Some points, one per row:
0.74 & -0.52 & 0.30 & -0.22 & 1.74 & 0.41 & 1.89 & 1.71 \\
0.51 & -1.61 & -0.75 & -1.49 & 3.24 & 0.28 & 2.38 & 1.95 \\
0.54 & -1.64 & -1.92 & 0.33 & -0.21 & -0.52 & 1.47 & 1.44 \\
0.06 & 1.29 & 0.89 & 0.29 & -0.26 & 0.70 & 1.31 & -1.05 \\
-0.16 & 0.28 & -0.78 & -0.38 & -0.01 & -0.56 & -1.67 & 0.77 \\
0.07 & 1.16 & 1.02 & 0.48 & -1.34 & -0.63 & 1.66 & -1.50 \\
-1.71 & 1.35 & 1.47 & 0.68 & -0.06 & 0.18 & -0.17 & -1.53 \\
-0.26 & -1.16 & -0.27 & 0.47 & -0.73 & -0.63 & 0.10 & 2.36 \\
-1.06 & -0.14 & -1.39 & 1.74 & -1.54 & 0.07 & -0.32 & -0.04 \\
1.42 & -0.77 & -0.66 & 0.20 & -0.42 & 0.54 & -2.06 & 1.51 \\
0.29 & 0.00 & -0.33 & 0.21 & 1.07 & -0.10 & 0.54 & 2.24 \\
-0.23 & 0.36 & -1.33 & 0.60 & -1.39 & -0.08 & -1.10 & 1.39 \\
0.29 & -0.91 & 0.40 & -0.80 & 1.96 & -0.81 & 0.83 & -0.50 \\
Then 16 other points, each followed by its number:
0.13 & -2.01 & 0.23 & -1.61 & 1.98 & 0.20 & 1.94 & -0.32 \\ 0
0.87 & -0.69 & 1.15 & -1.85 & 1.89 & 1.35 & 2.44 & 0.17 \\ 1
0.37 & -0.27 & 0.85 & -0.11 & 0.18 & -1.49 & -0.85 & 0.80 \\ 2
1.40 & 0.05 & -1.09 & 0.50 & 0.95 & 0.04 & 0.49 & 0.84 \\ 3
-0.77 & -1.19 & 0.24 & -1.40 & 0.74 & 0.43 & 1.62 & 0.84 \\ 4
0.37 & 0.93 & 0.62 & 0.97 & 1.10 & -0.99 & -0.31 & 0.02 \\ 5
-1.49 & -0.35 & 1.46 & -0.61 & -2.00 & -1.00 & -1.43 & 0.00 \\ 6
1.45 & 0.82 & 0.13 & -0.96 & -1.96 & 0.36 & 0.22 & -0.99 \\ 7
-0.45 & -0.74 & -0.56 & -0.37 & 0.18 & -0.32 & -1.38 & 1.11 \\ 8
1.18 & 0.17 & -0.14 & -0.29 & 0.61 & 0.68 & -0.03 & 2.01 \\ 9
1.11 & -0.75 & -0.46 & 0.07 & 2.72 & 1.45 & 1.15 & 0.82 \\ 10
-0.27 & 0.13 & -0.16 & -1.01 & -0.11 & 0.48 & 0.14 & 0.23 \\ 11
0.61 & 0.08 & -0.13 & -0.70 & -0.06 & 0.03 & -0.03 & -1.86 \\ 12
0.96 & 0.32 & -0.97 & -0.07 & -1.41 & 0.09 & -1.45 & -0.20 \\ 13
0.42 & -0.17 & 1.36 & -0.40 & -0.90 & 0.49 & 0.30 & -1.01 \\ 14
-0.30 & -0.78 & -0.69 & -0.73 & -0.16 & 0.51 & -0.55 & 0.32 \\ 15
Which three of these numbered points are nearest to each point below, looking only along the 2 directions in which the first points spread most? Their numbers follow each, nearest first.
-0.15 & 1.15 & 0.47 & 0.79 & 0.14 & -0.56 & 1.47 & 0.02 \\ > 12 14 5
0.46 & 0.00 & 0.95 & -0.10 & -1.97 & -0.14 & -1.71 & -0.57 \\ > 6 13 7
0.42 & 1.15 & -0.21 & 0.18 & 0.69 & -1.17 & -0.96 & 1.16 \\ > 15 2 8
0.95 & -0.73 & 0.55 & -0.72 & -0.92 & -1.31 & -2.47 & 0.32 \\ > 13 8 15
1.21 & 0.11 & -2.09 & 0.64 & 0.01 & 0.32 & 0.01 & 0.77 \\ > 8 15 9
-0.74 & 0.13 & 1.13 & 0.46 & 2.23 & 0.11 & 2.46 & -1.73 \\ > 1 0 12
0.51 & 0.58 & -1.04 & 1.39 & -1.91 & -1.43 & -1.31 & -0.44 \\ > 13 6 7
0.24 & -2.91 & -1.08 & -0.47 & 2.35 & 1.27 & 1.46 & 0.77 \\ > 10 4 0
1.06 & -1.28 & -1.07 & -0.24 & -0.29 & 0.89 & 0.58 & -0.14 \\ > 3 15 2
-0.35 & -0.70 & 0.06 & -1.65 & 2.80 & 0.92 & 1.93 & 0.78 \\ > 0 1 10
1.30 & -0.79 & -0.56 & -0.31 & 1.13 & 0.89 & 1.10 & -0.34 \\ > 4 3 10
